[[-15   1   1   1 -38]
 [ 25   6   6   4 -13]
 [ 30   3   3   1   7]
 [-29  -3  -2  -5 -48]
 [-92 -19 -15 -21 -47]]
->
[[25  6  6]
 [30  3  3]]

[[-12   4  -3  13 -14]
 [ 90  10 -43  22  -3]
 [ 90  -4  -9 -22   7]
 [-15  13   3  49  -2]
 [-15  12 -56 -51  -5]]
->
[[ 90  10 -43]
 [ 90  -4  -9]]

[[ -9 -23  34  16   7]
 [ 17   6  -4  -5 -28]
 [-18 -26  81  10 -37]
 [ 53  11 -67 -26 -16]
 [ 36  13 -56 -20 -19]]
->
[[ 17   6  -4]
 [-18 -26  81]]

[[ 99  20  22]
 [ 98 -50 -64]
 [ 24  78 -50]]
->
[[ 98 -50 -64]
 [ 24  78 -50]]

[[  -2    7   -1]
 [ -19  -15    4]
 [   9  -60  -68]
 [ -53   52   81]
 [  48  -69 -110]]
->
[[-19 -15   4]
 [  9 -60 -68]]

[[  -4  -69  -64   -4   18]
 [-112  -61   -3   34    0]
 [   8  -18   13   31   23]
 [  10   31   -4  -18    0]
 [ -10   54  -43  -96  -61]]
->
[[-112  -61   -3]
 [   8  -18   13]]

[[108 -93   0   7  -1]
 [ 66  29 -39 -30   4]
 [-13  16   5   7   4]
 [ -2   7  20  14  -3]
 [-12  38   8  24 -15]]
->
[[ 66  29 -39]
 [-13  16   5]]

[[-29 -38  31  10]
 [ 33  15  93 -10]
 [  3  43  -3  69]]
->
[[33 15 93]
 [ 3 43 -3]]

[[ -28   65   71   28   33]
 [  16    6  -81  -98 -107]
 [ -33   86   73    4    9]]
->
[[ 16   6 -81]
 [-33  86  73]]
---
[[ -3  55 -54 -66  -7  32  84 -76  21 -10  92 -21 -84 -32 -22]
 [ 14 -55  21  55 -37 -62 -44   1 -28  11 -59 -16  15  19  15]
 [-23 107  -4 -49  65 113  57 -84  61 -19  48  20  12 -84  -3]]
->
[[ -3  55 -54 -66  -7  32  84 -76  21 -10  92 -21 -84 -32 -22]
 [-23 107  -4 -49  65 113  57 -84  61 -19  48  20  12 -84  -3]]

[[-20  38]
 [-56  41]
 [-66  -5]
 [-41  19]
 [-43  28]
 [-20 -89]]
->
[[-20  38]
 [-66  -5]
 [-43  28]]

[[  70   40 -112   36  -53  -67  -85]
 [   1   32  -53    9   21  102    2]
 [ -37   12   51  -45   13    4   22]
 [ -99  -19   43    3   31  -85  -46]
 [ -68  -53  -67  -35   -8 -107    2]
 [ -15   29   56   63    3   27  -52]]
->
[[  70   40 -112   36  -53  -67  -85]
 [ -37   12   51  -45   13    4   22]
 [ -68  -53  -67  -35   -8 -107    2]]

[[-15 -18  92  11   7  63  -2 -31 -48   4 -20 -25]
 [-15  -2  92   7 -80   3  -2  72 -48 -17   5  90]
 [-15  26  51   7 -91   7  -2  46 -48 -37 -42  45]
 [-15  -2 108   7 -42  13  -6   2 -48 -17 -20  17]]
->
[[-15 -18  92  11   7  63  -2 -31 -48   4 -20 -25]
 [-15  26  51   7 -91   7  -2  46 -48 -37 -42  45]]

[[ 14 -33   4 -31 -50  11  29 -21]
 [ 44 -63  30   1  58  53   7  32]
 [-63 -84   4  48   2 -22  16 -65]
 [ 51 -53  15 -15  53  17  13  77]
 [ 33   9   6  -6 -80  24  53   5]
 [ 14   4 -29  -9  40 -58  37  21]
 [ 35  -5 -38  -8   6 -57   8  28]]
->
[[ 14 -33   4 -31 -50  11  29 -21]
 [-63 -84   4  48   2 -22  16 -65]
 [ 33   9   6  -6 -80  24  53   5]
 [ 35  -5 -38  -8   6 -57   8  28]]

[[-11  -1 -15  -3  12   7   4 -11  24]
 [  5  -7   4   7   4 -23   8 -18  15]
 [  3  -4   1   2   1 -14   6 -14   6]
 [-15  20 -26 -27 -17  60 -31  59  53]
 [-13  -3 -36  30 -19   6 -18   0  81]
 [ -6   2 -10  12  -6  -2  -8  -3   4]]
->
[[-11  -1 -15  -3  12   7   4 -11  24]
 [  3  -4   1   2   1 -14   6 -14   6]
 [-13  -3 -36  30 -19   6 -18   0  81]]

[[-78  90  64 -71  69 -50 -38  97 -85]
 [ 56   2 -21  56 -41  40  57 -19  50]
 [-23  48 -12 -21 -15 -30  25  40 -24]
 [-19 -10 -22 -20 -13 -26 -11  -5 -15]
 [ 56 -18   0  55 -16  51  31 -31  51]
 [-23  13  -1 -21  -8 -18 -11   7 -29]
 [ 34  10 -13  32 -17  22  49   2  37]]
->
[[-78  90  64 -71  69 -50 -38  97 -85]
 [-23  48 -12 -21 -15 -30  25  40 -24]
 [ 56 -18   0  55 -16  51  31 -31  51]
 [ 34  10 -13  32 -17  22  49   2  37]]
